Which row each row swaps with, under one turn or mirror
The rows were stretched afterwards, more along some directions than others.
Nilo: [ -6.9   1.5  -9.4  12.7  14.6 -13.6  29.5  -7.8   5.5 -27.8   7.5 -30.2
   1.7  -5.6 -11.8  17.2 -14.2  34.5]
vavus: [ 11.9  -1.7   3.9  19.8   9.7   0.6  15.4 -13.7   4.5 -26.4   6.7 -16.0
   1.2 -18.8  11.6  31.6   0.3  40.5]
tir: [-20.5   0.0   7.8   4.3  -9.2   5.8  -6.1  16.6 -18.7  12.6   3.8  -6.9
  19.3  -7.1 -29.0 -23.4   6.5   3.4]
rami: [ 13.2   3.4  26.1  15.0  -5.4  -6.9  12.2  17.9  19.4  -1.6   2.5  -0.2
  -0.9  -9.8 -27.4 -22.5   7.2 -21.0]
luza: [  4.4 -13.6  -3.1   4.0   9.6  -0.1  14.1 -10.9   2.0 -15.5   0.0  -1.3
  -1.4 -18.8 -14.6  25.2 -18.6   7.5]
danoz: [-10.4  -4.5   4.1  -2.1   9.5   3.9 -17.0  -7.8 -29.6   2.5  -2.0  14.2
 -13.8 -17.9 -25.1  -7.2   2.5 -19.5]
Laf: [ -1.1   3.8 -39.0 -10.0   2.1  -5.1  -3.9 -16.5  -5.1  -9.8  -4.2 -19.6
   8.4  40.4  37.7   5.3  -1.1  27.5]
pivi: [ 17.6 -13.8 -14.8  -0.3  -2.4  18.0  -3.9   2.9 -16.4  -7.1  19.7 -12.9
 -15.8 -16.3 -24.2   5.1   6.1  -9.9]
Koge: [ -7.4   3.3   3.3   7.3   9.2  -0.2   7.9  -9.7   2.3 -16.9  -6.9  -4.2
  -2.8   4.4  52.9 -24.7 -15.3  -1.9]
gute: [  0.6  -3.4   0.9  16.7  16.7 -13.7  21.2  -8.5  15.7 -23.8   1.3 -28.3
  -1.7  -8.2 -10.6  24.9 -15.1  36.8]
lubif: [ 15.4   4.0  29.7  13.6  -8.7  -9.9  14.1  20.7  20.2   1.0   1.6   7.2
  -4.3 -14.4 -20.5 -17.1   8.5 -20.9]
vudiz: [-21.0   4.1  16.7   1.7  28.0 -19.7   0.3   0.8  -5.5  -5.3  -9.4 -16.7
 -19.9 -17.6 -44.7   4.4 -26.8  12.4]
sube: [ 17.3 -12.0 -23.2  -0.3  -0.2  16.5   0.4  -1.4 -10.4 -13.3  19.2 -11.3
 -13.0  -4.1 -19.1   9.7   2.0  -3.9]
Ras: [ 22.6  -4.5 -14.0  -3.5  -6.4   6.4  -4.7  -9.8  13.7  16.8  -2.7  15.2
  13.5  26.3  46.7  -3.8  10.8 -11.6]
Tar: [  8.9  -1.2  23.6   1.8  -4.1 -12.8   4.9  -5.3  36.9  32.1 -35.7  16.1
   4.0  13.7   2.8   6.7 -10.7   9.5]
dup: [-13.3  -3.8  -1.3   3.0  10.4   3.5   5.7  -3.4 -10.0 -25.0  16.2  -4.3
  -3.0 -10.8  43.1 -13.3 -14.2  -5.0]
Tifod: [-16.5   0.3 -26.8  -4.4  -0.9   1.8  -6.5  -7.1  -7.5 -20.2   1.8 -21.3
   4.0  14.0  31.1  14.3 -10.0  40.7]
botel: [-15.3  -3.0  -9.5   1.4  12.7   5.4   4.0  -2.7 -12.8 -28.2  20.7 -10.0
  -6.7 -13.9  33.5 -20.5 -11.6  -6.5]
mal: [-11.7  -4.3  -8.8   5.7  10.4   9.5  -1.7  -2.5  -5.2 -26.4  15.3 -15.8
  -0.8  -2.0  39.2 -21.2 -13.9  -4.6]
Ral: [-17.3   1.8 -22.9  -0.2  -7.1   5.5  -6.1   2.2 -15.2 -18.3   5.2 -18.3
   8.8   8.5  22.4   8.7  -7.2  43.2]
mide: [ 20.4  -0.3 -10.7  13.2  -9.5  -6.6   8.0 -10.9   5.3 -21.7  -6.4  14.5
  -1.2   9.1  16.9  32.6   4.0  28.1]
dukid: [-17.7   0.2   5.3   5.3   0.3   3.1  -8.0  16.4 -14.2  12.4   2.3 -14.5
  13.4  -5.8 -33.5 -26.3   7.0  -2.3]
vaka: [ 23.1   1.8 -10.6  11.4  -7.0  -4.4   1.0 -11.4  10.3 -19.2 -11.5  13.7
  -1.1  14.0  25.6  32.2   2.3  32.1]
vakub: [ 11.6  -0.8  24.4   0.1  -7.8 -11.3   2.3   1.8  24.5  36.0 -35.8  25.6
   9.2   8.6   2.0  10.9  -5.5  17.9]
vusuk: [ -9.6  -6.3  -2.8  -2.5   0.7  15.8 -21.0  -8.2 -22.9  14.3  -3.6  22.5
   1.5  -4.1  -5.9 -15.7   3.0 -24.4]
zis: [ 15.9   7.5  25.4  12.3  -6.0  -0.7   6.0  20.1   8.8  -3.0   6.6   1.9
  -2.7 -25.4 -31.1 -18.0  11.0 -18.1]
Ked: [  9.3   1.5  -0.9   2.1  -1.4  10.2  -4.5  15.6 -17.0  12.2  -6.3 -12.5
   0.3  -3.9 -38.6  -9.8   7.7  11.2]
rupev: [-20.4  -8.5   3.6   0.0  -4.1  15.4  -6.7  -5.8 -16.5  21.4 -13.6  36.1
  14.2  -2.7   6.2 -21.2  -7.4 -14.4]
Rukeb: [  5.5  -9.0  15.1  -1.8   5.4 -11.8   4.8 -10.2  23.6  19.7 -14.5  22.4
  20.1   1.3  24.7   2.1  -6.6 -17.4]
Sulo: [  7.6  -5.4  30.7  -9.9 -14.1  -5.4  -1.3  -1.7  33.3  27.7 -17.4  16.3
  -7.8   4.6   4.1  -3.8  -5.4 -14.5]
ruf: [ 19.7 -13.1 -17.1  -4.3   4.8   8.6  11.8  -6.3 -13.8  -9.4  17.3  -0.4
 -16.6 -16.3 -16.7  21.2   1.5  -4.3]
fugur: [ -8.3   1.9  -6.7  11.8  10.1  -6.6  33.1  -5.9   1.5 -19.7   7.5 -24.3
   1.1  -9.5 -15.9   5.8 -16.2  26.8]
lut: [-17.5   3.0 -27.5   0.2   1.9  -1.5  -4.0  -7.0  -4.5 -19.7  -4.4 -23.5
   9.7  24.8  31.2  10.0 -15.0  44.4]
bif: [-28.6  -4.7  -9.5   5.0  18.8   4.6   4.0   1.6 -14.8 -28.8  23.6 -11.5
   3.9 -18.5  24.9 -16.2 -13.1   0.9]
buza: [ 20.6  -2.4  -5.8   9.0 -12.6  -5.7  -1.8 -12.6   7.7 -17.0 -10.2  17.2
   9.5  17.0  29.6  23.3   0.6  27.0]
fik: [-14.1   2.4  32.0   5.8   7.2 -18.6  17.0   6.4  18.8  24.7 -16.2  21.1
  13.3 -10.9   0.4  -3.9 -13.5  -9.8]
loten: [ -6.5  -7.1   4.0  -0.3  -3.0  14.3 -11.9  -9.6 -24.2  20.8 -10.0  37.8
   6.8  -8.0   4.0 -18.2   3.7 -20.0]
ruvuz: [ 16.7  -8.6 -22.3  -8.1  -7.0   3.5  -8.8 -17.7   5.8  11.4   1.2   8.7
   9.5  27.3  51.0  -1.0  10.5 -12.9]
ruge: [-10.3  14.0  12.7  16.1  15.5 -15.5  20.8 -21.9  15.8   9.0 -44.6   4.9
  15.4  22.9  36.6  -7.8 -31.1  33.4]
mek: [  9.3  -2.2  17.4  -2.1  -4.9 -11.1  -1.9  -0.8  16.7  32.3 -26.5  27.3
  10.9   7.7  12.9  16.9  -3.9  23.1]
mus: [-11.9  -4.5   3.1  -3.5  -0.9  13.6  -8.2  -9.3 -28.2  15.0  -2.5  31.5
  -1.3 -13.7  -4.7 -13.0   0.4 -26.9]
tib: [ 25.6 -12.2 -17.1 -15.4  -7.4   5.2  -2.7 -19.4   6.7  19.4  -2.7  15.3
  10.2  21.5  45.8   0.2  14.8 -20.1]
Dem: [-14.4  -0.6 -29.6  -0.5  -3.2   4.0  -6.5  -6.0  -8.8 -16.4  -5.0 -20.0
   6.7  22.5  27.3   8.8 -12.2  42.5]
dil: [-13.5  -2.3  15.7   6.9  -4.9   6.5  -4.5  15.4 -12.1  16.8  -3.2  -6.7
  17.8  -9.9 -33.2 -23.0   6.2   1.3]
Gokav: [ 24.7  -6.3  -7.8  -8.5  -4.5  -1.1   9.3 -16.7  12.8  22.5  -9.0  27.4
   9.4  19.5  48.4   1.7   6.7 -15.7]
Zeves: [ 26.5 -16.4 -21.1  -8.7   0.3  16.1  -0.1  -6.1 -15.6  -7.4  17.5  -7.6
 -13.8 -15.2  -9.9  18.9  11.2  -5.6]
Rubo: [-16.2   2.1  11.0   6.5  -1.1   5.0  -6.1  17.9 -11.9  15.4  -5.0 -10.8
  13.2  -5.8 -39.9 -22.5   1.3   3.0]
sul: [-17.3  -7.0  -3.8  10.7  10.1 -11.4  27.8 -11.0  -0.8 -22.3  -3.9  -2.5
   0.4  -8.5  -5.8  33.3 -31.7  32.7]

Dem pairs with dukid
danoz pairs with Koge
botel pairs with loten
buza pairs with zis
Ras pairs with sube
ruf pairs with Gokav
Rubo pairs with lut
Ked pairs with Laf

